Named turns come first, each shown by rows before and after it. Which turns, in which order, take the first row of each pair that follows to the second? Write the first one first, as in the answered first pair.
Q_550 (before -> after):
[ 0.39,  0.81,  0.33, -1.34, -3.83, -1.01,  2.53, -2.58,  3.53,  1.04,
  0.19,  2.64, -1.62,  1.10, -2.20, -1.55, -1.31, -2.44, -0.10,  0.51,
  0.88,  0.04, -1.12,  0.11, -1.50, -1.79, -1.09,  0.22, -0.13, -1.23,
  0.76,  1.08, -0.40,  0.09, -0.74,  0.72, -1.71, -0.34,  0.82, -2.26,
 -1.18, -0.45, -3.29,  5.69, -2.42,  1.18]  ->  [-0.65,  3.10,  1.11,  0.16, -3.12,  0.46, -1.26, -3.01,  3.44,  0.26,
  0.42, -0.50, -0.64, -1.74,  0.27,  3.22, -0.13,  2.71,  1.10, -3.22,
  0.46, -1.56, -0.25, -0.82, -0.30, -0.16, -0.22, -0.40, -1.05, -0.73,
  1.03, -0.69,  0.18,  2.76,  0.38,  0.62, -2.71, -2.73,  3.77, -3.55,
 -2.31, -0.39, -1.81,  1.00,  1.50,  0.50]
[ 1.69, -0.21,  0.93,  0.50, -0.04,  2.90, -0.93,  2.28, -3.03, -1.20,
  3.07, -2.53,  1.29,  1.86, -1.96, -2.11, -0.40,  0.36,  0.03,  1.90,
  2.89, -2.40, -1.14, -0.61,  2.20,  1.25, -0.59,  0.13, -1.59,  0.46,
 -2.33,  2.53,  0.52, -0.97,  0.60,  1.05,  0.76,  2.40, -0.88, -0.30,
  0.29,  1.32,  1.03, -1.71, -1.56,  1.38]  ->  [ 0.27,  2.31, -1.65,  0.09,  0.36, -1.80,  0.01,  2.43, -0.41,  0.50,
 -0.61,  3.71, -0.08,  4.46, -0.07, -1.04, -2.37,  0.30,  0.03, -0.19,
  0.28,  0.46,  1.87, -0.81, -2.85,  0.29, -0.31, -0.35,  3.36,  1.53,
  0.55, -0.78, -0.80, -2.87, -0.79, -0.23,  1.17, -1.57, -1.72,  1.36,
 -3.19, -0.11, -0.01,  1.36, -1.95,  1.00]
[ 1.89, -1.81,  0.09,  2.02, -4.61,  0.03,  2.45,  2.14, -0.65,  2.20,
 -0.75,  1.24,  1.01, -1.09, -0.83,  3.02,  1.04,  3.09, -0.02, -4.23,
 -2.39,  0.16,  2.47, -4.45,  0.36, -0.88, -0.27, -0.51, -1.76,  1.19,
  2.23, -1.48, -2.86,  2.04, -0.84, -1.01,  0.89, -0.42, -3.21,  0.29,
 -5.25, -3.53, -1.20,  0.95,  0.56, -2.44]  ->  [ 2.95, -3.98,  1.08,  1.85, -4.92,  2.15,  3.07,  2.17, -2.49,  1.29,
  1.50, -1.50,  1.34, -1.88, -2.51,  1.30,  1.85,  1.66, -0.24, -1.93,
 -0.87, -0.87,  0.41, -4.36,  2.86, -0.82, -0.71, -0.20, -4.38,  0.60,
  0.62,  0.83, -2.40,  2.49, -0.39, -0.31,  1.02,  2.23, -3.47, -0.16,
 -3.17, -2.64, -0.95,  0.62,  0.24, -1.97]
Q_977 (before -> after):
[-0.42, -0.93,  2.35, -0.06,  0.50,  2.46, -0.74,  0.91, -0.96,  0.85,
 -0.05, -0.24,  1.85, -1.26, -0.02, -0.51,  1.83, -0.69, -0.08, -0.34,
 -0.18,  0.08, -0.67, -0.01, -0.71,  0.63,  1.83,  0.78, -1.27,  1.10,
 -1.39,  0.73, -0.05,  0.92,  1.00, -0.79,  0.98,  1.37,  0.34,  0.17,
  0.13,  0.41,  1.33, -0.68, -0.88, -0.55]  ->  [-0.48, -1.07,  3.03,  0.19, -0.34,  2.03, -0.13,  0.82, -0.48,  0.36,
  0.24, -1.41,  1.86, -0.99, -0.10, -0.37,  1.69, -0.49,  0.33, -0.14,
  0.49, -0.66, -1.45, -0.12,  0.91, -0.16,  0.67,  1.12, -1.56, -0.12,
 -1.03,  1.20,  1.15,  0.87,  1.04,  0.32, -0.35,  1.24,  0.56, -1.19,
  0.58,  0.48,  1.17, -0.77, -0.63, -0.08]
[-0.58,  0.23,  2.76,  1.15, -1.62, -0.73,  0.42, -0.51,  0.66, -1.48,
  1.80, -1.06,  0.48, -0.38,  1.43,  1.07, -0.91,  3.47,  0.96, -1.65,
  0.56, -1.04,  0.13, -0.61,  2.03, -1.30, -0.97, -0.97, -0.92, -0.84,
  0.58,  0.08,  2.32,  1.12, -2.09,  2.66, -2.10, -0.03,  1.30, -3.96,
  1.79, -0.46,  1.45, -2.60,  1.13,  1.35]  ->  [ 0.58,  1.12, -0.40,  0.58,  0.85,  0.48, -0.42, -2.22, -1.35,  0.32,
  1.60,  2.13, -1.97, -4.08,  0.01,  0.28, -2.38,  2.11, -1.75, -2.89,
 -1.53,  1.20,  2.48,  0.07,  2.72, -0.31,  0.27, -0.81, -1.31, -0.34,
  0.02,  1.03, -0.58,  1.47, -0.09, -0.73, -1.32, -0.68,  1.01, -0.70,
 -2.36, -1.38,  1.16, -1.25,  2.88, -1.62]
[-0.38,  2.35,  1.75, -0.73,  1.13,  1.13, -1.94, -0.25,  0.24, -1.73,
  2.39, -0.96,  1.02, -2.50,  0.36,  2.38,  0.43,  2.25, -0.29, -3.29,
 -1.36, -0.95,  1.02,  0.28, -1.72, -0.20,  1.46, -1.69, -1.38,  1.97,
  1.01, -1.88, -0.65,  1.67,  2.26, -2.12,  2.67,  0.53,  0.48,  0.16,
 -0.75, -2.25,  1.58, -0.63,  0.87,  0.53]  ->  [-0.75,  2.16,  2.89, -0.60, -0.05,  0.48, -1.17,  0.22,  0.89, -2.63,
  2.51, -2.36,  1.76, -1.26,  0.79,  2.62,  0.82,  2.66,  0.77, -2.91,
 -0.19, -1.80,  0.08,  0.08, -1.35, -0.81,  0.59, -1.68, -1.27,  1.33,
  1.45, -1.92,  0.65,  1.59,  1.79, -0.60,  1.84,  0.56,  0.81, -1.19,
  0.51, -2.10,  1.90, -1.27,  0.44,  1.61]
Q_184 (before -> after):
[ 1.45,  0.76,  0.66, -1.38,  0.32,  4.39, -1.81, -2.42, -0.63, -3.34,
  2.37, -1.36, -1.14,  0.59, -2.15, -2.09, -0.96, -0.19, -0.14,  2.02,
 -0.58, -2.75, -0.03,  0.67,  2.39, -0.53, -0.06,  0.09,  1.13,  0.39,
 -0.90,  2.54,  0.85, -1.71,  1.45, -0.36, -1.02, -0.20, -1.34,  0.84,
  1.27,  2.64,  0.15,  0.20,  0.84, -1.69]  ->  [ 0.62,  2.35,  0.39, -1.08, -0.52,  1.67, -0.83, -2.77,  1.37, -3.30,
  0.83,  0.14, -1.67,  1.74, -1.04, -0.80, -1.90,  0.95,  0.51,  0.46,
 -0.99, -2.57,  0.71,  0.67,  2.03, -1.97, -1.33, -0.06,  3.11, -0.67,
  1.19,  1.35,  2.12, -2.36,  0.96,  0.45, -2.63, -2.76, -0.95, -0.33,
 -0.13,  2.10, -0.09,  1.10,  1.44, -1.40]
[ 0.79,  2.02, -2.08, -3.45, -1.92, -0.12, -1.65, -1.56,  2.62, -2.95,
 -0.18, -0.92,  1.67,  0.73,  1.79,  3.36, -2.06, -0.57,  0.91,  2.21,
 -3.07,  0.80,  3.19, -2.80,  0.70, -1.82,  0.29, -1.75,  1.97,  5.22,
  1.38, -2.10, -0.50, -1.29, -1.06, -0.69,  1.36, -1.95,  1.34, -2.02,
 -0.57,  0.38,  1.79,  2.53, -1.26, -0.51]  ->  [ 1.55,  0.41, -1.66, -4.00, -1.45,  2.20, -2.41, -1.41,  0.76, -3.08,
  1.21, -2.26,  2.33, -0.24,  0.73,  1.98, -1.27, -1.74,  0.13,  3.64,
 -2.42,  0.36,  2.39, -2.64,  1.12, -0.54,  1.47, -1.43,  0.01,  6.09,
 -0.49, -0.95, -1.54, -0.90, -0.68, -1.50,  2.94,  0.60,  0.91, -0.91,
  0.96,  0.86,  1.99,  2.05, -1.90, -0.81]
[ 0.73,  0.84, -0.35,  0.08, -0.49, -3.12, -2.31, -2.41,  1.86,  0.63,
 -0.09,  2.92, -2.23, -1.28, -1.66,  2.30,  1.86, -0.16, -0.62,  0.42,
 -2.68,  1.13,  0.91, -0.41,  1.89, -2.26, -1.67, -0.89, -0.95,  2.48,
  1.52, -0.05, -0.39, -2.68, -0.12, -0.12, -0.23, -2.55,  0.41, -1.05,
 -4.87, -0.32,  0.17, -0.18,  1.19, -0.89]  ->  [ 0.94,  0.01, -0.02,  0.09,  0.31, -0.97, -3.97, -1.88,  0.53,  0.86,
  0.55,  1.84, -1.52, -2.14, -1.71,  2.30,  2.79,  0.07, -1.04,  0.60,
 -2.99,  0.85,  0.87, -0.56,  0.93, -0.61,  0.25, -0.99, -2.37,  4.40,
 -0.23, -0.24, -2.13, -1.98,  0.17, -1.50,  1.54, -0.98,  0.57,  0.24,
 -3.95,  0.03,  0.72, -1.64,  1.06, -1.39]
[-1.12,  1.00, -2.02, -3.43,  0.99, -1.51,  2.18,  0.35,  2.42,  0.81,
 -1.60,  1.28, -2.32,  3.82,  0.90, -1.67,  0.14, -2.00,  0.40, -0.55,
  2.28,  1.00,  1.02,  1.33, -1.55,  0.34,  1.72,  1.92,  1.11,  0.79,
 -0.47, -1.39, -0.87, -2.12,  0.09, -1.21, -0.81, -0.81, -1.01,  1.24,
  0.34, -0.31, -2.05,  2.42, -0.70,  3.57]  ->  [-1.35,  0.85, -1.88, -3.50,  1.76, -0.50,  0.67,  0.80,  1.76,  0.94,
 -1.50,  0.86, -1.71,  3.31,  1.47, -1.06,  0.86, -1.31,  0.26, -0.94,
  1.85,  1.07,  1.58,  0.87, -2.50,  1.49,  3.15,  1.77,  0.50,  2.11,
 -1.36, -2.07, -2.14, -1.60,  0.23, -1.93,  0.35, -0.09, -0.73,  2.04,
  0.79, -0.16, -1.74,  1.27, -0.58,  3.29]
Then:
Between the rows of a pair lie two turns.
[ 0.48, -0.05, -2.87, -0.88,  0.69,  1.41, -0.46, -2.43, -1.85,  2.31,
  0.96,  2.83, -3.79, -3.01, -2.43, -1.88, -3.33, -4.58, -2.95, -0.41,
 -1.62,  1.60,  0.66,  1.56,  2.00, -1.45, -0.51,  0.47, -0.68, -2.24,
  0.09,  1.36, -0.96, -0.26,  0.64, -0.89, -0.03, -0.86, -0.74,  1.22,
 -3.53, -0.99, -2.70,  2.34,  0.11, -1.49]  ->  [-0.14,  1.09, -2.27, -0.15,  1.04,  2.90, -2.99, -2.73, -2.24,  1.95,
  1.52,  0.50, -3.35, -5.16, -1.01,  0.77, -2.35, -1.61, -2.40, -2.27,
 -1.83,  0.63,  1.12,  1.17,  3.00, -0.24,  0.27,  0.05, -1.74, -1.60,
 -0.27,  0.59, -1.02,  1.49,  1.32, -1.33, -0.38, -1.99,  1.16,  0.54,
 -4.11, -0.88, -1.67, -0.83,  2.41, -2.07]  Q_550 then Q_184
[-2.43,  1.36, -0.68, -0.42, -1.37, -2.49, -3.68,  2.36, -2.54,  2.27,
  0.34,  0.94,  0.04,  1.60, -0.85,  2.43,  1.39,  1.99,  1.98, -0.21,
 -0.69, -1.90, -2.05, -0.30, -1.61, -2.83,  1.53, -0.68, -1.39, -0.23,
  0.36,  0.79,  3.34,  0.50, -0.02,  2.85,  2.06,  2.96, -1.57,  1.47,
  1.40,  2.73, -2.22, -4.43,  0.87,  1.99]  ->  [-2.13,  1.25, -0.65, -0.51, -1.98, -3.07, -2.33,  2.01, -2.34,  2.08,
  0.36,  1.23, -0.63,  1.95, -1.59,  1.54,  0.79,  1.12,  1.93,  0.31,
 -0.14, -1.86, -2.40, -0.01, -0.50, -4.12,  0.34, -0.50, -1.06, -1.63,
  0.87,  1.80,  4.22,  0.05,  0.12,  3.71,  1.08,  3.02, -1.97,  0.88,
  1.14,  2.55, -2.67, -3.37,  0.53,  2.27]  Q_184 then Q_184
[-0.38,  1.30,  1.17, -1.02, -1.74, -0.49, -1.73,  3.54,  2.86, -0.29,
  1.93, -1.63, -1.37,  2.54, -1.84, -7.50, -2.91, -4.41, -2.02,  1.68,
  0.63,  0.86,  1.30,  2.02,  1.20, -2.29,  2.45, -1.70, -2.79,  2.79,
  0.68,  2.12, -0.44, -1.85,  2.89, -0.06,  0.44,  0.85, -2.38,  3.69,
  0.97,  0.24, -3.01,  2.71, -0.78, -4.47]  ->  [-0.38,  2.09,  1.14, -0.33, -0.26,  2.02, -4.76,  3.19,  1.83, -0.40,
  2.53, -3.74, -0.92, -0.31, -0.88, -5.15, -1.78, -1.92, -2.11, -0.29,
 -0.06,  0.00,  1.97,  1.70,  2.08, -0.56,  4.09, -1.95, -4.57,  3.96,
 -0.22,  1.64, -1.50,  0.07,  4.38, -1.41,  0.81,  0.40, -0.51,  4.10,
  0.26,  0.41, -1.87, -0.52,  1.75, -5.65]  Q_550 then Q_184
[-0.49, -0.35,  4.25, -0.33,  0.12,  0.86, -0.46,  1.34,  4.11, -0.35,
  1.09, -3.41,  1.60,  1.27,  1.09,  0.30, -0.13,  0.42,  1.62,  2.04,
  2.39, -3.10, -1.99,  0.88,  0.37, -2.19,  0.52,  0.73, -1.39, -0.45,
  0.13, -1.48,  2.12, -0.12,  0.61,  2.74,  0.68, -1.32, -1.12, -4.09,
  3.38, -2.18, -1.83, -0.96, -2.21,  4.74]  ->  [ 0.95,  1.63,  0.84, -0.25,  2.12,  1.72, -0.36, -2.10,  2.51,  0.65,
  1.63, -1.06, -1.85, -4.00, -0.76,  0.62, -2.76,  0.37, -1.00, -0.43,
  0.17, -1.60, -0.17,  2.19,  4.71, -2.59, -0.24,  1.24, -1.85, -2.98,
  0.68,  0.16,  1.46,  0.71,  3.39,  0.70, -1.15, -4.25, -0.11, -2.60,
 -2.55, -3.20, -2.17,  0.49,  1.59,  1.63]  Q_184 then Q_977
[-0.23,  1.29, -0.72,  3.50, -2.36,  1.48, -0.40, -2.40, -0.74, -0.97,
 -1.65, -3.46,  0.47, -1.77,  0.42,  3.37, -1.35,  4.36, -0.69, -5.07,
  0.57,  0.25, -1.43,  0.78,  5.09, -1.13, -1.08, -1.57,  1.75, -2.99,
 -0.28,  1.92,  2.39,  0.42,  0.05, -0.39, -2.05, -3.14,  1.09, -3.59,
 -1.80,  0.54,  2.11, -0.38,  1.43, -1.59]  ->  [ 0.64, -0.86, -0.42,  3.18, -1.42,  4.70, -1.52, -2.03, -2.94, -1.02,
  0.18, -5.12,  0.96, -3.09, -0.77,  2.00, -0.15,  3.22, -1.58, -3.22,
  1.01, -0.05, -2.37,  0.82,  5.62,  0.42,  0.43, -1.31, -0.90, -1.73,
 -2.70,  3.48,  0.92,  0.96,  0.73, -1.59, -0.37, -0.28,  0.72, -2.16,
 -0.09,  1.11,  2.22, -1.30,  0.88, -2.13]  Q_184 then Q_184
[ 1.51, -1.18,  1.74,  0.33, -0.13,  0.56,  1.02, -0.87, -0.76, -1.00,
  1.65, -1.10, -0.85, -0.36, -1.63, -1.75,  0.22, -0.47, -0.29,  1.70,
  1.89, -0.97, -1.48,  0.43,  2.42, -1.13, -1.43,  1.15, -1.71, -0.50,
 -0.61,  1.48,  1.47, -0.57, -0.23,  1.29, -0.69,  1.32, -0.58, -1.06,
  1.19,  0.20, -1.47,  0.13, -0.95, -0.12]  ->  [ 0.94,  1.16, -0.69,  0.23,  1.86, -0.10, -0.86, -1.20, -0.45,  0.68,
 -0.28,  2.48, -1.92, -1.70, -0.15,  0.14, -0.49,  0.84, -1.23, -1.14,
 -1.07,  0.93,  1.89,  0.25, -0.76,  0.33,  0.53,  0.79,  0.20,  1.79,
  0.03, -0.98, -1.46, -0.64,  0.31, -1.69,  0.75, -1.42, -0.16,  1.43,
 -2.49, -0.69, -1.30,  0.12,  0.78, -2.04]  Q_977 then Q_550
[-0.81,  2.01, -2.56,  0.07,  1.61,  0.62, -1.73, -0.95,  0.17,  0.25,
 -2.08,  2.72, -1.00, -2.89,  2.38,  0.15,  0.49,  1.32, -1.04, -2.81,
 -1.99,  1.86,  3.68, -0.71, -2.31,  2.30,  2.20, -1.03,  1.54,  2.54,
  0.18, -2.04, -3.97,  1.28,  1.04, -1.34,  0.50, -1.58, -0.09,  3.83,
 -4.30, -0.52, -0.06, -0.04,  1.56, -1.78]  ->  [ 1.19, -0.06, -2.51, -0.10, -0.62, -0.28,  3.27, -2.25, -0.41, -0.63,
 -0.30,  2.89, -2.57, -2.35, -1.45, -4.43, -1.57, -3.00, -2.26,  0.52,
  0.55,  1.58,  0.93,  0.88,  2.99, -1.19, -1.79,  0.31,  0.73, -2.22,
  0.46,  2.38, -0.80, -0.30,  1.35,  1.46, -2.09,  0.10, -1.95,  2.11,
 -3.75, -0.26, -1.06,  4.20, -0.13, -0.89]  Q_184 then Q_184
[-0.08, -0.80, -3.59, -1.63, -3.94, -0.39, -2.34,  0.24,  2.56, -0.09,
  0.53, -3.35,  0.74,  2.65,  0.82,  1.84, -0.32, -2.87, -1.78,  2.76,
 -3.87,  5.05,  1.18, -1.25, -1.19,  1.58,  0.68,  4.55,  0.62,  1.00,
  1.20,  0.84, -3.12, -1.14,  0.89, -5.51,  3.01,  1.34,  1.52, -0.45,
  0.29,  0.11,  1.15, -1.29,  0.67, -0.22]  ->  [ 0.82, -1.59, -2.97, -1.58, -4.82, -0.05, -0.74, -0.77,  1.99, -0.94,
  1.84, -4.72,  0.26,  2.14, -0.70,  0.54, -0.74, -4.11, -2.01,  4.27,
 -2.53,  4.38, -0.32, -0.43,  2.07,  0.44, -1.28,  5.14, -0.24, -1.45,
  1.12,  3.05, -1.24, -1.39,  1.32, -4.03,  1.43,  1.94,  1.20, -1.66,
  0.61,  0.34,  0.96, -0.38,  0.66,  0.26]  Q_550 then Q_184
